128 stands for zero in the data rows.
Here are some points, each followed by its number:
[133 100 120 118 114 163 143 137  53  93 131 121 126 149 155 154] 0
[110  74 143 109 132 116 121  88  78 124  40  97 151 122 107 115] 1
[109  72 143 108 134 119 123  86  69 126  32  96 156 122 108 113] 2
[100 158 147 159 133 186 173 198 101 188 185 129 168 152 182 137] 3
[107 118 144 136 120  97 106 121 147  92 116 108 128 105  94 123] 4
[110 105 124  70  83 104 112  85 142  77  97 120  88 137 208 178] 5
[136 145 157 160 139 183 159 179  87 180 155 146 177 160 131 152] 6
[108 133 152 184 138 108 107 160 135 140 142 101  91  73  82 146] 7
[109 120 175 121 100 133  97 106 138 145  94 128 145 146 155 146] 8
[147 140 136 131 147 151 150 147 134 147 128 199 175 134 144 147] 9
[ 88 129 149 104  93 137 103 117 156 137 136 134 137 136 167 135] 10
[125 157 104 172 167 142 154 169 108 157 142 136 112  96  95  91] 11
[110 130 154 181 135 106 105 155 136 138 140  98  94  79  77 148] 12
[142 127 152 158 140 177 163 158  90 175 132 131 168 155 110 157] 13
[111 140 130 131 125 156 178 179 165 123 216 137 143 114 182 125] 14
[ 81 107 120 137 140 126 104 128  91 152  78 121 137  94  87 117] 15
[149  64 133  90 114 113 145  52  67  43   0 101 132 126 128 129] 16
[161 153 126 154 167 124 167 143 136 168 134 160 135 122 135 144] 17
[187 175 112 141 184 123 181 140 163 120 154 154 127 129  91 107] 18
[ 83 136 161 102  56 138  80 112 167 133 150  41 112 181 167 161] 19
[154 126 182 142 113  97 105 109 133 189 101 118 119 146 118 190] 20
[109 148 135 138 123 128 133 138 158 108 156  90 113 133 193 151] 21
[145  61 145 103  86  63  84  62 130 118  59  53  69 160  98 212] 22
[102 136 141 128 122 141 125 134 166 170 159 118 139 152 153 145] 23
[126 129 100 150 161 114 108 121  94 122  87 178 136  64 101  79] 24
[124 129 108 134 143 110 135  96 105 132  85  98 153 132 117  99] 25
[130 125 158 126 107  98 110 103 181 121 127  96 130 158 138 156] 26
[114 143 132 133  93 140 133 133 112 109 140  51  75 144 180 157] 27
[158  79 158 127 102  42 113  67 141  97  39  48  78 153  84 189] 28
[150 148  94 151 178 124 161 153 110 129 126 178 118  89 103  92] 29
[ 97 147 147 121  96 133 111 125 160  93 139 146 138 120 162 114] 30
[131 128 113 147 146 149 140 158  68  99  94 215 168  65  84  89] 31
[117 134 149 132  81 140 122 125 109 117 141   7  73 177 159 167] 32
[127 102 159 121 117 138 107 108 104 171  98 114 129 160 136 152] 33
[112 148 139 176 136  97  98 147 141 110 122 115 110  87 129 143] 34
[147 168 101  79  86 114 106 101 130  13 107 140 139 143 139 105] 35
New points follow, each followed by the numbers of its five nearest points above, nearest first.
[161 162 110 154 159 126 179 127 151 100 128 143 145 148 111  90] 18 29 17 25 11
[ 84  66 114  12  82  98  82  80 147 148  82 174 129 146 181 190] 5 10 8 33 26
[124 136 161 130 124 126  95 153 156 155 177 172 128 110 115 150] 23 10 30 9 34
[182 103  16  85 179 130 137 136 118 100 147 132  85 123 109  73] 29 18 11 24 25
[167 160 116 140 155 132 172 132 145 115 144 156 147 150 120  95] 18 17 29 9 11
[141 131  54 137 150 108 140  97 106 110  96 113 134 130  97  68] 25 24 29 15 4
[146  89 117 118 170 111 150 106 115 158 108 127 147 131 123 101] 25 17 33 15 1
[148 124 180 145 114  93 102 112 129 185  99 110 108 136 116 188] 20 33 8 26 12
[143  97  93 110 147 150 148  93  55 145 104 140 156 134 112  84] 25 1 2 15 0
[110  69  80  74 113 134 104 116  85 126 153 157 108  95 128 131] 0 15 10 4 33
[143 127  42 133 154 102 152  88 101 104  89 118 133 131  89  60] 25 24 29 15 11
[ 72 166  94 138 138 184  97 187 110 172 176 185 155  93 132  65] 11 29 3 9 14
[187 155  95 133 156 120 179 128 129 113 151 155 139 136 108  87] 18 29 17 11 9
[100 117 117 180 173 123 159 170 118 157 138 135  90  73 123 109] 11 29 7 12 34
[ 88 114 125 132 132 113 103 125 113 151 102 107 124 104 113 113] 15 25 4 34 33
[143 137 140 139 129 147 134 153  83 153 109 131 137 142 112 142] 13 33 6 17 0
[183 155  98 134 155 123 179 128 131 111 151 156 140 138 110  88] 18 29 17 11 9
[190 176 111 140 187 121 182 140 165 122 155 153 126 128  89 108] 18 17 29 11 9
[116 139 119 119 128 110 109 118 138  86 137 110  83  85  44 116] 4 12 7 34 15
[162 194 139 180 154 124 159 136 181 110 140 144 152 147 123 100] 18 17 9 29 11
[133 142 125 121 151 177 133 161 121 176 186 204 145 127 142 124] 9 17 6 23 3
[155 164 131 165 142 121 173 123 158  98 116 138 148 158 114 102] 18 17 25 9 29
[ 83 132 153 105  87 140  97 120 162 137 145 135 135 135 172 138] 10 30 23 8 21
[190 101   3  84 186 130 140 139 110  97 146 130  80 123  99  66] 29 18 11 24 25
[212 173  92 124 152 101 156 129 154  91 162 140 111 146 124  73] 18 29 17 11 35
[127 104 192 122  49 117 100 103 103 135 112   0  78 215  79 181] 32 22 19 28 27
[101  93 115 100 129  56 137  77 140  85  86 153  87 101  95 137] 4 25 1 15 34
[212 191 101 127 159 143 183 120 169 129 130 151 187 188 117 100] 18 17 9 29 25
[221 174  88 123 157 111 162 121 149  92 153 150 125 158 122  75] 18 29 17 25 9
[227 176  85 122 157 109 161 120 149  90 154 149 123 159 122  73] 18 29 17 35 25
[103  84 116  90 111  72 156  70 130  89  97 128  80 124  84 138] 4 1 25 26 28
[131 125 115 143 142 146 145 153  72  98  95 208 165  75  88  94] 31 24 29 9 15
[128 112 148 131 119  95 129 117 143 100 120 122 114 125 107 144] 4 26 34 30 8
[133  90 111 104 111 160 135 130  50  85 129 129 122 141 154 154] 0 33 27 25 10
[ 98 160 146 161 133 174 160 193 111 177 181 128 154 139 176 133] 3 6 14 23 13
[109 169 111 186 156 124 122 182 113 102 132 131  87  56 168 131] 34 11 7 29 12
[173  64 122  68 135 114 191 102 143 150 105 149 160 163  82 107] 25 33 9 1 17
[104 120 143 138 120  92 106 122 152  83 118 105 128 100  88 121] 4 34 12 26 7
[ 75 163  94 134 140 185  99 184 114 174 181 189 155  95 131  67] 11 29 3 9 14
[106 108 122  65  79 101 109  86 151  79 105 122  82 137 216 183] 5 10 21 26 27
[115 143 127 130 124 155 176 174 160 113 206 137 142 116 177 124] 14 21 23 30 3
[154 124 126 145 156 116 146 121 111 130  92 117 137 128  98 113] 25 4 17 15 29
[164 150 114 147 156 129 188 131 152  87 139 166 134 144 121  93] 18 29 17 9 11
[107 154 151 125 104 137 108 130 161 106 148 130 142 139 160 104] 30 10 23 21 8
[ 96  94  86  60  89 127  75 113 109 138 157 153 104  94 141 130] 10 30 4 5 15
[128 116 146 133 118  94 125 119 141  99 121 121 110 120 107 142] 4 26 34 30 12
[160  73 162 127  96  32 110  59 139  95  28  27  71 159  77 196] 28 22 26 16 20
[113 133 134 118 104 123 124 118 146  92 146 104  91 127 191 161] 21 27 30 10 5
[179 107  17  88 178 132 134 139 117 103 150 132  84 124 110  74] 29 18 11 24 25
[ 85 134 110 152 132 117 115 164 111 103 116 130  92  61 133 117] 34 7 4 12 15
[ 80  70 120  14  79 100  79  83 150 151  83 171 133 147 183 192] 5 10 8 33 26
[ 80  62 113   0  76  95  76  77 149 150  77 176 129 148 185 195] 5 10 8 33 26
[157 120 126 153 165 112 151 121 109 132  88 117 132 121 100 110] 25 29 17 15 11
[157 138  86 112 121 114 136 107 159  50 140 107  89 147 159  89] 35 21 30 4 26
[176 106  28  97 177 129 144 139 111  94 142 134  82 119 108  78] 29 18 11 24 25
[108  98 132  62  74  97 106  82 153  94  89 123  91 147 208 199] 5 10 26 8 21
[142  98 118 117 162 113 146 109 120 151 114 124 139 129 115 103] 25 17 33 15 4
[142 140 137 141 133 153 140 158  76 155 107 132 141 141 112 138] 13 6 33 17 0
[ 83 109 152 136  99 167 111 127 101 157 123 112 119 149  74 160] 33 15 8 13 23
[143 127  71 114 143 106 149  92 122 102 113 152 122 135 100 106] 25 29 24 4 18
[158 161 161 149 155 120 165 134 133 141 105 115 174 146 130 124] 17 25 13 9 18
[153 140 136 135 147 114 110 122 110 148 106  98 165 133 142 103] 25 33 8 4 17
[114 109 148 128 103  85  86 110 155 107 125 101 110 123  90 144] 4 26 34 12 8
[129  76 126 104  91  86  85  73 132 119  89  98  85 144 118 182] 22 28 26 5 33
[146  56 140 101  88  57  83  57 130 113  52  63  67 152  98 213] 22 28 20 26 5
[146  93 119 120 166 108 150 105 116 152 106 125 146 132 121 103] 25 33 17 1 15
[112 123 116 178 177 122 163 166 121 158 136 137  98  80 125 107] 11 29 17 7 34
[171 108  35 101 175 127 143 135 109  98 136 130  90 119 108  79] 29 18 11 25 24
[145  94 122 119 164 111 143 109 119 157 113 129 144 130 122 107] 25 33 17 15 1
[ 85 170  91 134 141 181 101 184 116 168 182 186 153  98 128  60] 11 29 9 14 3
[107 113 134 110 114 140 112 113 129 132 142 155 129 129 145 140] 10 30 8 23 33
[171 139 130 134 151 103 154 122 153 124 129 141 118 142 113 156] 17 18 26 9 4
[112 140 117 117 127 103 104 114 142  79 139 105  74  78  36 113] 4 12 7 34 15
[103  96 126  53  70  98 107  79 155  83  88 125  88 147 219 200] 5 10 26 8 21
[102 101 141 138 122  97 118 120 151 112 113 102 125 117 102 140] 4 26 34 12 25
[154 174  99  73  80 114 106  98 132   0 108 144 141 148 143 105] 35 30 5 4 10
